In the rows, zero is written as 128.
Each named turn below is shown by a few rows before and after it. Which turns, in which order, take the first row of each later pair to the second? The first pair is answered.
turn Q:
[180 117 139 114 115 132 131 135 131 142]  ->  [180 113 151 118 125 135 126 134 121 130]
[134  95 142 160 111 140 140 115 123 121]  ->  [126 142 164 113 132 144 139 101 122 106]
[153 140 126 101 106 107 137 141 171 142]  ->  [163  95 135 161 119 120 114 148 131 113]
[ 98 132 131  96 126 108 146 123 139 148]  ->  [108  86 125 150 123 112 136 136 118 138]
turn X:
[117 123 107  96 131 143 138 110 169 153]  ->  [ 99 120 107 135 149 172 124  95 142 134]
[135 110 112 124  84 108 139 129 177 177]  ->  [104 124  96 171 102 145 132 107 156 172]
[121 152 127  65 125 131 138 158 168 113]  ->  [ 85 169 104 101 139 168 134 136 161 112]
turn F:
[ 95 194 119 123 157 168 121 103  99 110]  ->  [170 128 170  91 136  98 115 162  93  96]
[122 150 174 105 147 131 113 130 113 114]  ->  [147 112 157 111 108 102 133 151 144 148]
[ 98 137 112 122 156 167 135 116 145 126]  ->  [134 114 155 101 165 138 122 140 125 104]
turn N:
[127 145 138 115 127 136 121 125 121 127]  ->  [139 120 141 125 121 125 121 136 118 123]
[127 115 120 129 114 125 123 131 133 138]  ->  [118 128 117 132 118 133 125 125 135 135]
[157 133 209  76 151  81 118 140 124 103]  ->  [135  86 170 204 157 131  99 130  89  91]
[136  98 140  97 105  93 120 136 163 144]  ->  [113  87 111 175 114 132 108 122 140 137]
turn A:
[142 101 147  89 138 120 160 139  99 119]  ->  [144  78 122 118 117 121 170 144 112 142]
[119 122 119 176 131 146 138 137 130 109]  ->  [112 142 127 162 143 151 133 127 127  98]
[ 87 148  92 161 155 163 132 106 119 121]  ->  [105 156 140 126 179 146 120 114  96  91]
[115 136 143 131 151 137 119 106 101 102]  ->  [138 106 154 134 139 120 115 123  97 100]

Each pair is two turns apart.
[126 136 159 140 149 132 131 151  88  74]  ->  [144 132 168 110 142 110 138 163 102  80]
F then Q
[136 152 159  75 126 140 147 104 134 131]  ->  [134  93 114 152  91 147 153 117 141 158]
Q then X
[137 107 142 164 154 136 131 152 100  98]  ->  [149  93 120 144 115 111 151 168 142 139]
F then X
[130 175  99 114  96 129 138  96 127 144]  ->  [158 163 128  85  98 100 134 117 119 129]
A then F
[155 102 178  94 144  94 115 164 119 108]  ->  [ 78 172 100 115 134 149 139 108 161 156]
X then X
[112 103 157 125 138 149 155 166 108  84]  ->  [130  91 157 114 117 133 162 176 122  99]
N then F
[129 116 157 132 153 124 116 136  94 104]  ->  [124 149 157  85 148 116 128 129 117 120]
A then Q
[ 89 189 139  67 129 155 111 104 165 123]  ->  [115  71 103 197  89 151 106 138 147 137]
Q then X
[122 148 116 117 118 123 133 131 155 147]  ->  [114 138 109 140 117 129 132 130 151 151]
N then A
[130 107 142 153 137 133 105 137  91 103]  ->  [133 149 136  77 118 109 132 136 138 134]
Q then F
[127 140  96  85 132 146 168  97 117 146]  ->  [161 108 131  72 129 114 161 127 102 134]
A then A
[164  86 139 153  85  86 167 135 151 129]  ->  [ 99 187 148 133 143 148 155  74 129  98]
F then A
[137 103 116 134 121 133 146 122 123 136]  ->  [148 100 129 121 124 126 143 127 119 129]
Q then F
[102 140  97 151 119 132 133 111 154 151]  ->  [152 108 153 117 130  90 116 144 130 121]
F then F
[160 109 103 127  89 147 162 130 140 138]  ->  [128 144 100 136 115 180 154 105 127 126]
F then Q
[130 154 167  72 133 101 153 135 136 126]  ->  [107 151 113 108 104 122 170 125 164 165]
A then X
[123  92  58 153  59 137 183 141 173 157]  ->  [ 93 159 141 138 170 192 128 102  77  44]
X then Q
[154 127 170  86 128  87 128 140 118 121]  ->  [108 161 111 101 111 119 149 109 157 164]
F then A
[162 111 140 109 132 107 113 140 118 122]  ->  [157 100 132 129 136 118 110 138 109 122]
N then X
[151 112 136 176 147 117 107 137 115 123]  ->  [141 122 106 164 118 109 131 133 156 163]
X then A
[120 104 102 138 117 109 127 160 137 121]  ->  [ 95 146 113 126 150 136 119 136 122  99]
F then A
[135 109 130 173 113  96 143 137 156 126]  ->  [100 164 135 162 147 132 134 102 144 107]
F then Q
[109 139 159 168 164 137  93 131  78  86]  ->  [134 163 152  65 113  78 138 147 156 146]
X then X
[139 164 103  97 139 154 132 104 125 119]  ->  [166 104  92 125 103 126 141 133 138 139]
N then A
[ 99 201 148  77 148 177 146  95 128 121]  ->  [128 183 161  39 127 140 156 121 148 133]
A then X
[207 130 175 128 134 117 118 167  89 112]  ->  [185 106 110 201 103 139 131 158 109 151]
X then N
[122 165 121  85 113 116 139  98 168 155]  ->  [105 178 134 110 150 147 119  82 128 119]
F then X
[106 124  90 178 127 158 115  99 125 123]  ->  [171  85 143 112 109  92 116 147 129 119]
X then X
[ 99  77  76 230 116 179 112 125 116 137]  ->  [167 128 204  37 154  95 100 156 115  88]
Q then N
[113 119 123 182 120 153  96 139 122 154]  ->  [121 157 171  97 143 129  93 143 124 129]
X then Q
[117  90 109 188 112 156 128 132 126 129]  ->  [105 174 151  83 147 153 126 111 134 115]
F then N
[164 139  80 100 103  82 142 156 173 179]  ->  [143 200 137  67 179 114 105 127 119 109]
F then A
[141 109 132 118 144 102 121 151 120 108]  ->  [110 128  89 134 125 122 138 133 144 142]
F then N
[101 124  93 172 102 179 128 128 125 152]  ->  [124 162 171  86 147 153 111 133 100 101]
F then N
[157 124 120 169 136 104 129 135 138 140]  ->  [165 129 142 153 150 100 120 135 131 123]
Q then A
[125  94 165 197 169 145  69 151  64  61]  ->  [157  47 101 174  64  84 128 186 161 165]
X then A
[142 108 106 140 106  96 133 140 151 153]  ->  [107 175 117 108 145 126 126 106 143 132]
A then A
[113 100  70 192  88 158 161 114 151 166]  ->  [ 83 144  77 183 115 187 156  83 142 148]
A then Q
[130 112 143 164 149 140 124 126  99 122]  ->  [151 118 165 110 139 106 128 140 117 124]
N then N
[112 135  93 137 105 142 132 111 139 170]  ->  [145  96 143 152 135 129 101 132  88 116]
Q then F
[120 166 120 110 130 146 131 121 157 139]  ->  [141 133 151 141 152 147 106 132 115 100]
X then X
[127 135 175 139 157 152 121  87 113 112]  ->  [162 110 178 101 123 104 135 113 145 140]
A then X
[137  87 119 186 120 133 126 147 112 116]  ->  [110 178 125  86 125 130 145 116 151 133]
A then N
[148 157 141  31 158 109 111  96 111 103]  ->  [149  59  58 169  92 117 128 120 128 157]
N then F
[133 175 107 103 132 125 136 128 153 129]  ->  [144 140  92 128 108 115 140 143 158 142]
N then X
[103 152 127 163 141 165 119 141 114 126]  ->  [137 117 121 145 105 123 135 170 145 157]
N then Q
[ 85 200 107  97 155 166 144  94 134 112]  ->  [101 138 116 180 168 177 119 111  87  80]
Q then Q
[ 80 168  91  94 109 164 157 113 164 139]  ->  [143  89 171 123 141 132 114 158  85  64]
X then F
